In the rows, zero is written as 128.
Each path is a new rotation, seen through one point. The rows after it are directions, each followed by how far the rotation turns it, in degrees a step (0 if it stays put).
Each turn is a multiple of 5 degrees from 10 to 175, or 0.
Each row of a path follows its step; steps can be skipped.
path 1
step 1: [133 137 125 138 136 127 121 131 128 130 129 124 130 134 136 128 129 127
 131 137 132 131 126 127 135 119 133 131 137 134 131 130 125 141 126 137
 121 128 127 135 133 129 136 125 131 123 135 127 130 127 120 134 131 127
 137 129 131 127 135 133 131 126 122 118 134 121 132]
step 2: [131 133 118 128 127 135 125 124 131 128 120 120 119 137 132 127 131 125
 131 132 129 125 123 130 127 111 132 128 124 131 126 129 125 140 133 132
 125 130 131 134 125 134 131 127 124 120 124 117 120 122 129 123 131 125
 133 127 133 139 121 122 127 126 126 125 126 135 130]
step 3: [131 133 122 120 126 130 129 128 124 118 124 129 123 136 130 125 136 130
 127 123 133 124 133 139 137 121 128 125 133 131 129 120 125 138 133 132
 137 121 132 127 114 133 126 129 120 126 123 131 120 127 134 126 140 129
 128 130 129 125 137 133 128 127 131 133 133 131 132]
step 4: [136 128 130 128 128 128 126 123 122 128 138 123 131 129 128 132 132 122
 123 123 126 112 129 127 138 120 125 127 127 137 137 127 129 125 124 132
 126 124 123 126 114 127 133 127 130 114 120 132 136 125 128 128 134 132
 133 130 135 123 134 134 123 130 123 134 132 131 124]
step 6: [124 135 125 124 128 126 134 134 135 127 125 121 129 125 134 132 128 128
 140 130 127 116 131 133 136 123 131 131 129 126 120 128 121 130 121 125
 120 136 132 130 124 139 131 135 127 124 121 130 129 142 127 124 125 126
 132 121 128 127 131 131 138 130 136 131 119 131 128]
step 7: [133 137 130 131 133 125 139 135 135 123 122 131 123 130 131 133 125 123
 135 123 122 126 133 134 129 122 126 133 118 130 130 122 115 129 124 131
 128 127 136 136 127 115 134 133 127 124 126 131 130 136 132 126 128 122
 133 125 127 128 142 127 125 125 126 129 130 121 121]
step 8: [124 136 133 137 130 126 120 134 134 118 118 122 130 129 130 133 122 128
 123 127 126 124 129 135 122 126 123 130 139 139 134 127 123 131 122 132
 131 131 126 133 126 120 134 130 132 117 124 124 129 126 122 125 129 139
 129 130 137 134 133 125 130 126 129 127 131 117 131]
step 9: [121 137 124 130 129 121 126 124 128 136 120 121 126 133 134 122 129 132
 135 131 134 116 125 130 137 129 126 134 130 140 128 123 124 136 127 133
 130 129 125 134 133 130 128 134 134 125 130 115 119 114 124 130 130 132
 135 126 128 129 127 133 132 126 128 125 133 123 121]
step 10: [131 129 128 126 127 125 120 128 126 126 122 116 134 136 124 126 139 129
 133 134 130 120 125 134 131 117 128 138 129 121 126 121 123 134 133 133
 127 135 131 139 121 133 129 126 129 132 128 132 122 125 142 125 134 125
 139 126 128 135 126 129 125 129 125 132 136 125 123]
step 11: [129 128 126 135 131 137 129 135 121 122 126 127 129 125 131 130 134 132
 124 127 131 123 127 128 132 118 123 136 124 132 133 124 120 141 132 123
 131 127 137 124 108 129 123 131 130 131 119 129 131 125 132 125 128 130
 132 136 135 126 124 134 122 126 122 133 125 123 127]
step 12: [134 131 132 128 128 123 129 136 131 126 129 133 132 129 131 128 128 136
 125 127 135 127 127 130 142 115 132 128 138 139 133 135 130 133 131 123
 120 127 131 121 122 132 141 128 132 126 124 131 136 126 122 133 132 129
 131 129 131 128 133 141 126 129 122 126 130 126 123]
Directions:
[129 129 127 129 129 127 126 127 127 130 129 128 128 125 130 130 125 128
 125 127 126 128 128 129 126 128 130 128 128 129 130 129 129 130 129 127
 127 130 129 127 128 126 126 127 130 127 127 129 128 127 125 130 129 128
 128 131 127 129 129 129 130 129 126 128 129 127 128] | 100
[129 130 128 126 130 128 128 129 129 127 128 127 128 126 127 127 128 128
 129 129 126 130 128 125 126 128 128 127 127 129 128 127 128 127 129 127
 130 127 130 128 124 129 125 129 130 128 127 129 126 131 130 127 129 127
 127 128 129 128 131 128 127 129 128 129 130 128 126] | 95
path 2
step 0: [133 123 126 127 121 127 129 136 129 125 125 129 130 134 131 135 116 130
 128 127 129 126 140 135 128 137 137 125 123 128 130 122 129 137 128 126
 131 129 124 123 140 124 126 139 122 126 131 130 126 133 131 133 131 121
 137 121 127 129 134 120 133 133 125 130 128 126 127]
step 1: [138 125 113 126 127 131 128 129 129 125 125 128 133 135 134 129 123 128
 134 126 132 129 138 128 127 126 132 131 122 133 134 129 134 127 135 124
 139 130 133 131 130 133 130 126 120 129 136 135 131 121 126 129 130 123
 132 118 129 126 129 130 124 118 123 128 134 120 133]
step 2: [121 129 125 136 129 127 125 133 126 124 134 136 125 133 128 125 118 124
 135 134 133 130 143 137 130 127 131 131 126 137 130 123 131 139 123 132
 134 133 125 131 125 136 131 122 126 131 125 129 135 125 119 133 126 124
 132 126 135 124 128 124 123 126 128 133 127 125 126]
step 3: [118 120 130 134 122 130 128 131 132 128 128 117 121 141 134 132 124 124
 128 138 127 133 138 136 126 134 129 120 125 137 126 129 132 123 128 130
 134 127 127 129 126 131 122 129 124 130 131 138 128 119 126 135 132 127
 125 125 125 124 123 132 129 125 123 130 126 129 126]
step 4: [117 126 123 133 124 129 126 127 139 127 122 132 128 122 124 138 120 127
 128 134 135 126 140 130 130 134 136 129 128 137 116 127 133 126 129 123
 128 126 124 130 124 134 127 130 122 124 125 131 122 127 132 130 126 127
 131 124 122 128 136 131 123 122 123 126 135 126 120]
step 6: [123 125 121 133 123 135 123 125 131 121 132 136 136 134 138 131 125 130
 131 129 137 127 131 132 118 128 127 125 122 134 121 123 136 125 127 129
 133 132 140 127 131 130 124 131 133 123 133 132 138 128 123 123 135 123
 131 128 126 129 138 127 129 130 127 126 134 126 124]
step 7: [117 131 127 126 123 132 123 128 125 128 132 135 121 132 130 131 127 133
 127 128 133 128 127 133 128 132 124 140 122 140 127 125 132 126 132 133
 138 128 129 134 125 131 130 123 129 129 127 129 139 122 132 132 134 131
 138 125 117 120 133 133 123 124 127 133 125 126 130]
step 8: [122 119 135 138 119 130 124 126 130 126 131 130 128 126 126 136 129 131
 125 139 129 125 133 139 130 123 127 129 126 141 126 129 126 126 133 126
 126 127 123 127 133 129 125 132 132 125 130 129 138 127 133 137 140 131
 134 129 129 132 126 120 125 131 123 137 128 124 126]
step 9: [124 124 129 133 132 134 132 136 137 121 127 129 126 125 125 137 135 133
 126 127 133 130 134 128 128 118 125 131 126 131 120 129 127 122 133 126
 129 131 130 125 127 127 125 135 123 128 131 135 129 118 137 129 130 125
 135 124 121 122 138 126 136 123 117 136 128 126 128]
step 10: [126 122 132 132 126 125 124 134 138 123 131 140 127 117 133 130 132 129
 127 136 134 133 133 125 128 130 130 143 123 125 134 123 130 127 134 130
 135 135 129 124 128 133 130 130 130 132 125 129 127 125 130 129 136 119
 132 122 128 132 136 122 124 135 119 124 126 124 128]
step 11: [131 128 123 130 124 122 133 134 139 130 139 128 133 129 137 124 128 124
 122 127 133 132 132 133 120 133 126 131 122 131 123 126 128 124 130 127
 136 128 131 123 131 124 130 138 126 133 127 135 135 126 123 133 138 124
 137 128 124 124 129 125 130 133 133 135 123 123 134]
Directions:
[126 128 131 127 129 129 129 128 127 130 127 127 127 127 125 129 128 127
 130 129 129 129 131 128 129 126 126 126 130 129 126 129 130 128 128 129
 127 128 127 127 126 126 126 126 129 128 128 128 128 130 129 129 130 129
 126 127 127 127 127 128 126 128 125 129 126 127 129] | 70
[132 129 128 129 125 129 129 127 129 128 127 128 128 129 127 128 129 128
 130 129 127 129 128 126 130 126 129 131 129 126 128 126 131 128 126 127
 128 129 128 127 129 128 128 129 128 127 129 127 128 129 128 125 128 126
 127 127 129 128 131 129 129 128 127 129 127 124 128] | 80
